Each named turn below is shown by a few rows before and after it. Which turns, in which order, take the first row of each later pair to the second? The first pair is answered.
turn q_64:
-.33  .31 -.03  .01 -.16 -.22 -.15  .02 -.02 -.09  .43 -.14 -.10  .12  .33 -.22  .57 -.19 -.13  .10 -.05 -.03 -.20 -.02 -.13 -.23 => -.36  .34  .01  .02 -.16 -.20 -.08 -.19 -.02 -.20  .43 -.21 -.14  .09  .28 -.25  .53 -.15 -.10 -.06 -.12 -.06 -.25  .07 -.06 -.14
 .01  .08  .06  .15 -.07  .07  .21  .28  .14  .15 -.13 -.03  .28 -.06 -.05  .02 -.01 -.11 -.02  .05  .21  .03  .07 -.30  .02 -.13 => -.02  .08  .05  .16 -.15  .07  .17  .23  .15  .15 -.08  .05  .23  .00  .08  .05  .08 -.11 -.02  .01  .18 -.02  .11 -.34 -.05 -.18
 .01 -.19 -.11 -.06  .08  .11 -.07 -.23  .05 -.35 -.10 -.05 -.21  .06 -.12 -.06  .02  .17 -.09 -.25 -.16 -.15 -.09  .08  .13  .16 =>  .07 -.23 -.11 -.08  .18  .09 -.05 -.13 -.02 -.32 -.13 -.06 -.13 -.02 -.28 -.06 -.05  .13 -.08 -.18 -.08 -.06 -.10  .12  .19  .19
turn q_19:
 .11  .03  .00  .20  .00  .25  .32 -.17  .22  .20  .02 -.19 -.09  .16  .33  .23 -.17 -.09  .07 -.12 -.09  .03  .10  .09  .11 -.31 => -.17 -.10 -.16  .07  .27  .02 -.14  .26  .15 -.23 -.07 -.26 -.14 -.07 -.21 -.03  .12  .26  .01  .11 -.04 -.08  .01  .46  .06  .19
-.04 -.08 -.16  .04 -.04  .11 -.07  .10  .25  .10  .15  .15  .12 -.06  .32  .24  .11  .15  .13  .00  .12 -.13 -.05 -.24 -.23 -.17 => -.22 -.14 -.12  .04  .03  .01 -.28  .15  .11 -.15  .03  .15  .14 -.13 -.08  .04  .22  .20  .12  .12  .19 -.09 -.12 -.16 -.30  .00
-.04 -.37 -.06  .03  .10 -.07  .01  .16 -.28  .01 -.07  .22  .14  .03 -.39  .20 -.16 -.21  .19  .18  .02  .08 -.26 -.34  .05 -.05 =>  .18 -.31 -.23 -.08  .07  .06  .23  .27 -.01  .17  .11  .17  .05  .06  .07  .44 -.23 -.15  .17  .04 -.05 -.10 -.11 -.30  .17 -.13
-.14  .30 -.11  .00 -.02 -.25 -.38  .34 -.05  .15  .14 -.20  .06 -.10  .13 -.23  .10  .09 -.31  .23  .22  .25  .10  .40  .10  .17 => -.08  .39  .13  .16 -.18 -.17 -.20 -.07 -.22  .35  .06 -.10  .16  .03  .18 -.23 -.07 -.25 -.22  .13  .28  .49  .06  .10  .01 -.19
turn q_412:
 .06 -.47 -.16 -.09 -.07  .17  .03  .19  .15  .09 -.02  .16 -.16  .06  .19  .28 -.22 -.34  .11  .07  .02 -.17 -.08 -.42  .01 -.20 =>  .06 -.46 -.10 -.07 -.08  .17  .06  .07  .05  .05 -.04  .16 -.10  .07  .08  .24 -.27 -.37  .16  .02  .01 -.13 -.11 -.46  .00 -.25
 .03  .19  .06  .08 -.06  .06  .15 -.27  .10  .04  .03 -.11 -.05  .05  .14 -.07  .00  .04  .01 -.13 -.06  .00  .07  .13  .07 -.03 => -.05  .19  .13  .12 -.09  .04  .09 -.34  .02 -.01 -.05 -.06 -.02  .08  .02 -.14  .02  .01 -.01 -.09  .00  .04  .05  .10  .02 -.07
 .03  .21  .15 -.05 -.01 -.17 -.07 -.09  .06 -.07  .03 -.22 -.14 -.02 -.12 -.33  .02  .15 -.13 -.03  .20  .05  .22  .41  .03  .22 =>  .04  .22  .12 -.05 -.02 -.18 -.03 -.09  .09 -.05  .05 -.23 -.13 -.01 -.05 -.30 -.02  .18 -.11 -.08  .15  .00  .23  .44  .08  .23
turn q_883:
-.08  .03 -.04  .02 -.08 -.12 -.19  .09  .00  .03  .09  .09 -.05  .04  .08 -.05  .17  .01 -.04  .13  .02  .00  .04  .03 -.20 -.01 => -.07  .00 -.05  .03 -.10 -.10 -.15  .04  .02  .05  .08  .12 -.08  .09  .17 -.01  .16  .01 -.04  .07 -.04 -.06  .03 -.05 -.19 -.06
-.21 -.07  .28  .13 -.03 -.01 -.10 -.06 -.19  .21 -.04  .16  .26  .12  .12 -.06  .13 -.24  .06  .21  .34  .26  .04 -.25 -.30 -.21 => -.41  .00  .33  .16  .01 -.11 -.25 -.22 -.20 -.10 -.05  .09  .13  .07 -.03 -.28  .29 -.02  .02  .14  .29  .16  .02 -.05 -.31  .01
-.09 -.07 -.19  .10  .03  .07  .16  .31 -.16 -.24 -.27  .05  .16  .00  .02 -.10  .19 -.27 -.21 -.05  .00 -.23  .20  .07 -.17 -.16 => -.14 -.06 -.21  .09 -.04  .07  .12  .22 -.19 -.30 -.24  .05  .11  .04  .09 -.08  .20 -.25 -.18 -.12 -.06 -.33  .18  .08 -.19 -.13
turn q_358:
 .11  .16  .12 -.03  .07 -.06  .02 -.13  .10  .05  .05 -.26  .20 -.16  .17 -.07 -.14 -.03 -.20 -.03  .02  .05  .26  .42  .15  .03 =>  .10  .19  .13  .00  .04 -.06  .00 -.13  .08  .03  .06 -.23  .20 -.11  .21 -.09 -.12 -.01 -.22 -.02  .02  .06  .28  .39  .13  .00
-.01  .32  .05  .05  .29 -.11  .01  .03 -.02 -.11 -.07 -.31 -.04  .01 -.19 -.38  .13  .11 -.22 -.01  .11  .21  .19  .33  .13  .25 =>  .00  .28  .03  .06  .27 -.11  .04  .04 -.02 -.13 -.10 -.31 -.03  .01 -.17 -.39  .13  .11 -.21  .00  .10  .22  .16  .31  .12  .24
 .12  .19  .07  .12 -.30 -.02  .06 -.03 -.09  .34  .14  .08  .10  .19  .27 -.08  .01 -.28  .03  .12  .08  .03  .26 -.17 -.21 -.44 =>  .22  .07 -.04  .06 -.10  .00  .15  .21 -.15  .38  .08  .04  .21  .08  .01  .09 -.19 -.36  .09  .17  .16  .17  .17 -.16 -.05 -.38
-.14  .06  .15  .19 -.18 -.02 -.06 -.27 -.09  .04 -.02  .17 -.05  .20  .22 -.16  .10 -.12  .01 -.10 -.01  .04  .03 -.28 -.22 -.29 => -.03  .01  .10  .15 -.07 -.01 -.06 -.03 -.18  .15 -.11  .21  .14  .10 -.04 -.09  .00 -.26  .01  .13  .11  .26  .00 -.34 -.18 -.32
Then:
Each pair is two turns apart.
-.08 -.05 -.12  .03  .03  .23  .17 -.02  .23 -.14  .12  .13 -.13  .14  .19  .29 -.02  .27  .15 -.38 -.30 -.30 -.14 -.16 -.06  .29 => -.22  .14  .05  .11 -.11  .17  .07 -.22  .19 -.11  .09  .17 -.13  .23  .33  .07  .15  .26  .11 -.38 -.23 -.27 -.05 -.13 -.24  .22 : q_64 then q_358
 .07 -.25 -.06 -.22  .34 -.12  .06  .34  .03 -.24 -.14 -.13  .01 -.25 -.38 -.05  .03  .30  .11 -.03 -.11 -.17 -.12  .27  .03  .42 => -.18  .02  .16 -.09 -.04 -.20 -.15 -.03  .11 -.26 -.06 -.03 -.19 -.01  .10 -.33  .39  .38  .01 -.07 -.17 -.31  .08  .24 -.32  .23 : q_358 then q_358
-.10  .34  .38  .05  .12 -.21 -.22 -.07 -.09  .18 -.26 -.41  .23 -.18 -.46 -.22  .21  .14 -.20  .15  .24  .22  .11  .20  .07 -.04 =>  .01  .21  .22  .00  .21 -.18 -.20  .25 -.06  .26 -.25 -.38  .30 -.23 -.53 -.06  .10  .11 -.15  .27  .26  .24  .10  .14  .12 -.05 : q_358 then q_64
-.09  .09 -.03 -.15  .19  .02 -.12  .29  .08 -.14 -.03 -.08 -.06 -.12 -.14 -.08  .14  .12 -.05 -.08  .04 -.14  .11  .21  .05  .22 =>  .13  .02 -.13 -.13  .12  .14  .07  .38  .10  .14  .01  .04  .09 -.07  .05  .20 -.06 -.14 -.02  .00  .07  .01  .15 -.03  .07 -.07 : q_883 then q_883
 .13  .07  .22  .07 -.15  .11  .26 -.32  .01  .27 -.03 -.12 -.06  .07  .20 -.04 -.10 -.12  .06 -.24 -.03  .10  .07 -.02  .12 -.16 => -.12 -.01  .31  .10 -.06 -.04  .00 -.30 -.24  .05 -.18 -.10  .00  .01 -.29 -.31  .01 -.08  .07 -.08  .08  .20 -.07  .06  .04 -.01 : q_19 then q_19
 .33  .04  .24 -.03 -.03 -.02  .10 -.07  .07  .03  .00 -.06  .00  .23 -.10  .22 -.28 -.11  .14 -.23  .28  .24  .07  .02  .15 -.13 =>  .19  .07  .10 -.15  .00 -.09 -.10  .09  .26 -.18  .07 -.14 -.24  .20  .06  .14 -.04  .25  .05 -.26  .18 -.09  .16  .29  .14  .15 : q_19 then q_358
 .12  .19  .09 -.04  .00  .08  .24 -.41  .20 -.15  .07 -.19 -.16  .00  .26  .00 -.07  .20 -.02 -.44 -.12 -.22  .14  .26  .18  .08 => -.24  .24  .25  .06 -.03 -.11 -.22 -.40 -.06 -.31 -.12 -.06 -.06  .00 -.14 -.44  .22  .18 -.09 -.11  .03 -.04  .10  .25 -.09  .08 : q_19 then q_358
 .10 -.30 -.05  .19  .08 -.15  .03 -.18 -.23 -.22 -.10  .12 -.02  .13 -.33  .31 -.46 -.14  .12 -.01 -.10  .11 -.20 -.33  .10  .14 => -.15 -.28  .02  .24 -.06 -.22 -.20 -.27 -.24 -.40 -.13  .19 -.13  .19 -.32  .11 -.19 -.02  .07  .00 -.12  .01 -.17 -.33 -.09  .17 : q_358 then q_412
 .15  .22 -.03  .00  .01  .08 -.02  .03  .10  .27  .04  .01  .09 -.02  .16 -.02 -.01 -.02 -.06  .05  .13  .14  .06  .09  .02 -.12 =>  .00  .18 -.08 -.06  .06 -.01 -.21  .14  .11  .14  .03  .02  .03 -.05  .07 -.12  .14  .10 -.09  .14  .11  .06  .04  .16 -.05  .00 : q_19 then q_64
 .09  .19 -.02  .05 -.30  .18 -.16 -.28 -.22  .03 -.08  .28  .11  .03  .21 -.05 -.01 -.11  .21 -.07  .14  .12 -.08 -.29 -.11 -.38 =>  .30  .30 -.19 -.11 -.18  .23 -.07  .10  .08  .16  .07  .15  .08 -.11  .51  .04  .00  .04  .08 -.05  .16  .02  .11  .02  .06 -.26 : q_883 then q_19
-.07  .06  .09 -.01 -.25  .10 -.11 -.01  .22 -.17  .07  .20 -.01  .02  .10 -.18  .15  .21 -.04  .18 -.01 -.14 -.03 -.09 -.31  .24 => -.14  .04  .16  .05 -.23  .11 -.10 -.17  .11 -.22  .00  .20  .05  .04 -.13 -.24  .09  .16  .00  .18  .03 -.03 -.10 -.13 -.28  .27 : q_412 then q_19
